Each row is where one point has got to under a steady rotation. How many steps took it there?
The counts run from 0 to 218.
[125 134 130 128 114 110 136 148 128 120 124  87  95 112 138  93 111 155
 115 114  66 108 160 127 140  97 119  98 101 115 144 135 180  98 116 150
 129 136 110  72 110 149 165 119  89 115  97 111 131 123 166 126 117 198
 141 125 168 130 163 152 135 151 132  75 158 158 137 116 102 152 119 121
 141 147 155  99  80  90 105  93 114 162 173 175 165  98 134]	114
[163 144 109 151  98  92 178 145 114 126 112  95 127 135 151  58 107 175
 127  76 103 125 140 123 121  82 138 102 107 108 151 146 169 138 161 151
 145 103 161  99 159 185 133 109  94  99 112 125 166 143 154 111 121 175
 169  96 172 139 147 120 152 133 147  91 151 175 124 110 115 101 103 109
 111 107 156 125 114 103 123  89 110 131 155 182 145 128 138]	59
[135 132 111 158 128 122 170 192 124 125 132 102 106 131 149  87 101 157
 138  86 107 126 114  99 124 107 132 123 114 133 133 139 151 130 106 162
 130 124 153  61 117 144 125 133 104  86 122 117 156 119 157 127  84 171
 165 126 167 155 176 101 116 151 140  66 159 172 108 139 100 112 120 129
 126 139 154 140 109  98 121  84 103 161 181 182 148 126 122]	119
[119 119 132 128 129 109 152 128 114 128 118  86 112 110 139  96  92 161
 121  94  79 127 166  80 124  94 122 104 124 110 131 148 169  89 105 171
 141 136 100  75 122 162 135 108 103 110 106 107 152 135 163 125 123 168
 129 108 179 111 155 136 136 158 159  81 146 156 113 137 115 124 106 139
 123 144 144 117 105  88 107  89 100 156 196 176 157  83 138]	116
[146 143 129 117  92 109 163  94 125 104  98 117 131  97 141  82  91 167
 135  63 112  75 123 121 133 117 117 108  95 136 128 153 185 101  93 140
 147 147 111  69 111 165 129  93 108 111 134 142 115 130 133 167 119 180
 126 139 156 145 140 149 137 150 118  99 147 185  66 141  94 128 124 134
 119 135 127  91 140 117 118  67 123 126 156 162 102 103 146]	79
[158 148 133 149 109  98 173 129 123 107 117 101 129 126 161  60 116 189
 112  82  94 108 165 123 130  85 141  95 138 118 138 151 180 131 131 151
 167 102 157 100 136 163 105  96 106 124 131 134 153 124 165 120 118 171
 144 120 156 117 156 120 140 142 146 127 135 177 113 110 140 110  89 133
 120 105 127 104 119 107  99  74 123 130 167 189 161 102 164]	132
[160 138 136 132 107  92 156 151 118  99 126  96  88 113 177  89 108 161
 134  95  85 109 125 148 137 128 139 138  98 131 144 133 182 143 111  95
 153 109 144  62 111 181 112 129 109 150 115 119 149 121 144 156 111 187
 151 125 165 135 155 152 148 138 116 119 117 156  70 109 116 121 134 106
 132 148 128  94  80 104  72  96  98 131 126 176 126 105 151]	141
[134 128  94 134  98 110 148  98 136 102  89 100 101 101 137  74  94 172
 132  78 105  99 127 115 126  98 120 106  79 150 155 163 191  96 115 135
 138 135 123  74 123 187 143 103 114 130  99 122 113 141 146 152 119 166
 167 119 180 146 166 143 118 163 145  99 125 147  82 137 107 110 142 142
 138 134 139  89 120 117 121  84 125 124 149 148 141 109 128]	7
[125 147 138 122 131  86 164 145 122  99 129  95  71 110 147  80 106 167
 130 113 106 121 140 142 140  77 115 128  83 103 155 153 172 114 116 145
 156 107 150  71 144 140 153 139 101 117 105 121 140 107 124 128 120 178
 138 125 154 137 159 132 140 142 141 130 164 166 120  98 100 109 128 115
 161 138 159 124  95  64  76  93 107 142 158 188 146 119 146]	54
[161 154 126 134 103  96 160 119 138  98 111 109 118 144 146  72 109 180
 139  93  87 108 135 155 114 128 126 119 106 139 126 156 164 152 127 144
 168  99 142  66 112 158 137 109 135 163 124 106 100 118 168 140 106 163
 164 153 133 135 188 122 134 149 121  99 126 163 112 120 111 145 138 126
 152 150 129 120  99 113  70 106 134 126 150 189 121  89 181]	24
[161 142 113 150  76 120 159 167 129 106 118 136 129 103 176  79  99 151
 157  65 102 127 113 103 139 106 109 123 111 133 115 137 161 151 111 142
 152 133 162  76 116 137  99 129 107  95 131 142 146 117 166 121  83 169
 140 139 134 146 158 104 138 139 144  86 129 189  70 143 109 128 114 122
 126 129 135 104 129 123 111  73 118 153 155 199 135 130 149]	75
[135 135 112 129  80 127 143 126 131 101 109 120 126 127 155  88 100 184
 146  86 120  77 114  88 114 119 123  96  96 107 132 156 162  94 105 180
 151 154 113  78 118 160 125  92 113 108 147 107 121 150 165 163 125 139
 167 129 157 150 162 100 111 147 132  71 148 172  98 154 102 140 129 129
 155 159 146  96  97  89 126  92 130 129 149 170 136  99 163]	181
[132 141 106 119 119  90 167 114 124 111 100  97  68 124 126  57 117 164
 130  86  98  87 171 126 121  81 123 138  87 129 172 160 172 112 118 164
 173  93 141  67 134 156 132 117 108 125 105 135 127 107 114 132 113 165
 151 132 165 118 178 136 138 155 139 110 148 161 113 111 119  95 132 134
 158 131 148 119 117 102  95  83 117 133 149 157 129 132 157]	52
[148 141 144 132 105  60 152 155 144 105 131  92  96 137 130  88 118 169
 120  94  90  98 143 135 122 125 127 123 117 108 136 143 166 146 101 124
 149  99 154  70 120 147 156 133  89 129 138 125 107 121 133 149 114 160
 160 169 148 150 175 131 142 153 106 125 155 161 125 119 104 129 151 101
 142 138 145 107  96  99  73  85 120 155 159 176 163  95 172]	201
[157 129 125 133 111  88 144 126 148  99 121 109 132 116 139  87  82 176
 129  88  88 127 139 152 143 111  95 107 127 126 114 146 153 150 116 129
 131 123 144  49 138 144 164 113 110 117  99 101 111 133 177 147 108 166
 148 149 141 160 155 135 134 149 106 109 148 179  75 137  94 145 161 112
 125 138 134 108 135  93  52 118 120 145 146 176 137 105 138]	84
[130 144 106 126  95  71 182 103 100 119 105 104 130 117 139  63 118 165
 133  59  96  84 143 142 101 105 126 122  88 136 149 137 178 125 124 147
 185  93 114  71 123 163 124 126 136 134 124 131 123 134 150 147 121 140
 154 155 153 131 177 119 147 151 136  88 136 133 117 146  89 108 154 116
 135 158 133 106 130 144  97  89 112 137 130 169 135  96 166]	95
[157 162 101 130 126 132 134 123 119 101 114 104  91 127 170  86 131 158
 126  75  84  95 141 141 103 126 125 113 122 115 133 135 146 112 152 170
 166 113 139 100  91 145 136 106 128 123 137 102 171 152 164 135  94 180
 162 130 143 145 178 109 146 139 123  72 186 166 117 103  86 151 119 128
 134 152 151  97 119  91 104  85 107 108 151 193 130 139 143]	105
[118 134 103 127  85  96 180  99 120 108  66 120 102 102 169  78  82 151
 132  85 122  93 134 122 125 101  97 121 102 115 123 137 191 115  94 154
 152 135 118  43 112 139 114 137 132 107 144 114 135 156 127 140 128 159
 132 143 149 147 160 137 115 135 120 119 135 160  92 156 104 112 139 144
 127 156 120 101 163 105  96  78  99 140 146 168 137 128 158]	153
[131 144 144 114 120  76 164 131 107  95 129  87  92 114 158  91 105 166
 141  98  96 124 128 155 119 118 111 129  98 100 132 121 157 116 123 121
 175 103 124  79 114 126 140 148 138 159 122 110 139 131 158 147 122 172
 138 145 141 141 175 124 152 130 133 110 164 153 120 115  75 135 133 105
 141 177 159 130  93 106  65  94  92 138 151 202 124 104 173]	98
[111 131 138 129 124 113 134 137 123 123 117  73 102 106 137 104 102 162
 119 101  74 111 159  96 134  96 114  95 113 102 139 144 186  81 114 151
 132 132  98  84 119 157 153 117  90 115 104 116 140 137 161 127 128 179
 128 109 178 118 154 159 137 159 146  91 156 151 133 121  98 139 108 121
 131 146 159 109  94  87 100  90 104 162 186 173 174  84 136]	115
[110 138 123 134 109  86 174 133 100 109 154 127 143 102 159  79 115 168
 124  88 103 108 112 133 107 108 121 125 113 120 124 133 149 125 109 132
 153 132 131  61 128 145 143 141 129 101 150 113 140 156 159 148 116 132
 145 156 141 173 148  96 143 141 123 102 165 158 115 152  72 116 146 113
 119 167 134  88 131 109  94  76 111 169 128 186 178 115 139]	92
[137 135 109 142 143 113 177 142 117 114 101  94  80 131 149  82  96 148
 116  84  91 111 162 103 108 119 130 130 143 108 133 137 159 112 110 165
 155 113 130  81 109 144 110 133 124 109 142 108 179 149 135 130  96 170
 155 133 157 122 185 117 132 158 138  92 171 154 114 120 111 123 118 156
 111 141 137 117 143  89  89  69  94 147 188 171 166 127 140]	45
[152 145 115 141  98 109 172 127 114 115 111  95 111 127 156  87 118 173
 136  69  95 126 157 110 119 114 134  97 113 134 129 137 155 114 154 165
 168 100 122 113 106 160 113  99 134 150 129 116 152 141 183 114 111 165
 154 102 144 119 186 120 130 144 160  66 137 167 132 125 108 134  94 139
 138 142 143 118 118 119 119  69 108 138 181 190 145  95 161]	176
[111 139 118 130  89  73 167 118 105 108 129 127 146 109 155  71 112 175
 121  79 111  87 115 125  99 109 118 116 104 123 129 125 170 120 110 142
 160 121 125  72 121 159 139 142 129 106 146 121 128 157 157 154 130 127
 150 169 152 166 160 103 136 146 124 102 162 144 129 166  71 114 152 114
 121 161 136  91 127 120  99  90 122 152 121 175 170 104 154]	93
[151 139 109 154 118 136 157 170 138 143 117  92 155 133 153  71  84 152
 125  87  94 132 141 116 118 100 130 114 138 135 124 139 178 132 120 164
 142 119 157  59 125 148 123 109  98  97 113 111 163 126 191 115  94 165
 140 156 175 133 167 124 135 166 137  88 141 177  92 115 117 112 104 129
 105 119 126 119 128 113 100  99 135 155 176 172 159 110 141]	191
[127 132 137 128 121 106 177 146 143  94 117 100  78 146 141  67  83 184
 149 103 131 133 145 129 133  93 122 144 103 121 139 154 166 123 104 159
 148 115 172  59 122 150 129 103 115 133 120 109 134 117 135 151 102 144
 146 132 156 135 173 117 110 158 124 131 144 173 100 104 103  94 124 137
 168 128 132 137 104  85  64  92 118 147 168 176 123 118 160]	126
[138 138 135 141  92  75 162 132 118 121 118 105 127 124 136  70 100 179
 128  82 111 123 154 103 136  74 116  95 114  86 148 149 155 112 138 172
 142 118 134  86 165 164 156 109  84  85 108 121 138 131 161 132 142 167
 151  94 174 137 144 107 148 131 147 100 160 167 124 136 112 103 115 102
 125 129 172 129 115  92  88 111 114 143 156 172 146  98 150]	57
[121 153 106 121 112  91 157 109 102 105 135 108 133 101 133  63 119 181
 128  61 110  85 128 130  98 106 122 104  82 130 157 147 147 102 140 156
 154 124 130  88 127 175 166 100 121 111 112 120 138 162 153 158 129 153
 154 128 156 157 152 110 159 152 130  81 178 161 124 139  59 114 146 112
 136 143 154  90 141 117 116  80 110 137 113 156 157 112 129]	166
[112 150 113 115 105  90 179  99  92 112 124  95 118 114 141  63 118 180
 139  73 117  95 142 139 101 104 125 115  72 135 158 140 158 102 137 146
 149 123 127  88 124 178 147  94 143 127 104 116 131 159 134 146 137 153
 156 126 167 137 151 129 153 157 140  87 164 147 123 121  49 104 136 124
 131 151 136 101 126 118 127  82 102 145 125 157 138 110 131]	167
[136 150 121 123 104 117 130 108  97 117 114  97 137 116 171  83 118 154
 117  76  92  59 146 125 108 120 139 117 102 115 141 132 185  81 103 164
 169 138  85  70 116 157 126  96 116 107 138 108 154 130 151 170 134 174
 126 155 172 129 149 140 154 151 117  83 157 148  87 130  83 128 129 128
 124 171 128  91 112 102 101 106 116 140 122 162 136  97 148]	35
[130 143 133 122 112 101 190 140 116 112 123  95  95 139 129  68  95 185
 148  82 134  96 153 112 109 106 144 127  81 130 153 152 178 108 105 148
 151 121 147  68 118 163 119  85 110 121 126 136 125 125 103 150 124 152
 150 137 179 132 166 140 118 175 139 105 146 170  98 109  96  94 112 155
 152 125 131 117 108 100 121  62 112 151 161 141 134 104 153]	124
[138 142 121 134  78 101 171 133 118 126  96  84 131 126 136  75 109 177
 132  71  91 124 160 107 120 108 130  91 113 112 123 132 166 111 155 160
 158 105 132 106 104 158 130 105 122 145 126 118 139 159 184 114 127 159
 157 110 152 122 177 135 136 138 159  69 136 150 146 131 107 142  97 130
 137 139 148 122 116 125 117  78 112 145 184 179 137  80 173]	175
[163 155 100 147 104 122 151 130 118 109 106 117 139 127 176  79 116 162
 131  76  92 115 152 107 104 104 129 113 133 100 125 153 143 138 124 152
 183 131 127  81 158 142 100 124 134 107 136 101 173 135 187 132 120 148
 155 152 152 130 176  87 154 160 148  78 137 166  81 119 120 147 126 135
 112 156 126 106 110 104  90 113 119 135 132 201 142 107 165]	30
[134 123 116 129 128 112 161 116 125  95 123  98  85  91 145  83  87 173
 148  93 104 133 145 129 147  90 102 119  72 157 153 170 167 121 107 126
 139 120 139  55 120 174 137 108 133 143  72 106 116 115 149 140  95 177
 144 125 155 123 171 135 128 161 144  97 126 165  65 111  99 117 136 141
 146 133 135 112 104 104  92  91 104 148 154 175 131 109 114]	9
[144 138 101 132  92 116 149 133 131  93 125 149 105  97 156  83 112 167
 130  84 101 103 104 117 142 107 108 101  96 125 122 155 153 112 119 155
 127 156 136  58 115 156 152 116 106  85 104 113 118 139 146 142 104 177
 166 103 142 170 140 110 115 134 109  83 160 187  92 159  90 136 137 132
 131 140 150  89 129  77 125  78 113 133 149 181 149 138 114]	4
[138 134  96 147 130 116 168 135 117 105 124 111 116 107 161  74 101 165
 125  80 103 143 106 133 108  93 107 119 107 121 140 150 144 133 132 132
 148 123 151  80 145 153 142 150 132 105 110 103 162 147 167 129  97 157
 177 131 155 177 173  84 151 147 149  98 173 173 105 128  79 113 139 130
 112 143 155 125 139  97  94  91 103 138 144 197 161 138 113]	163
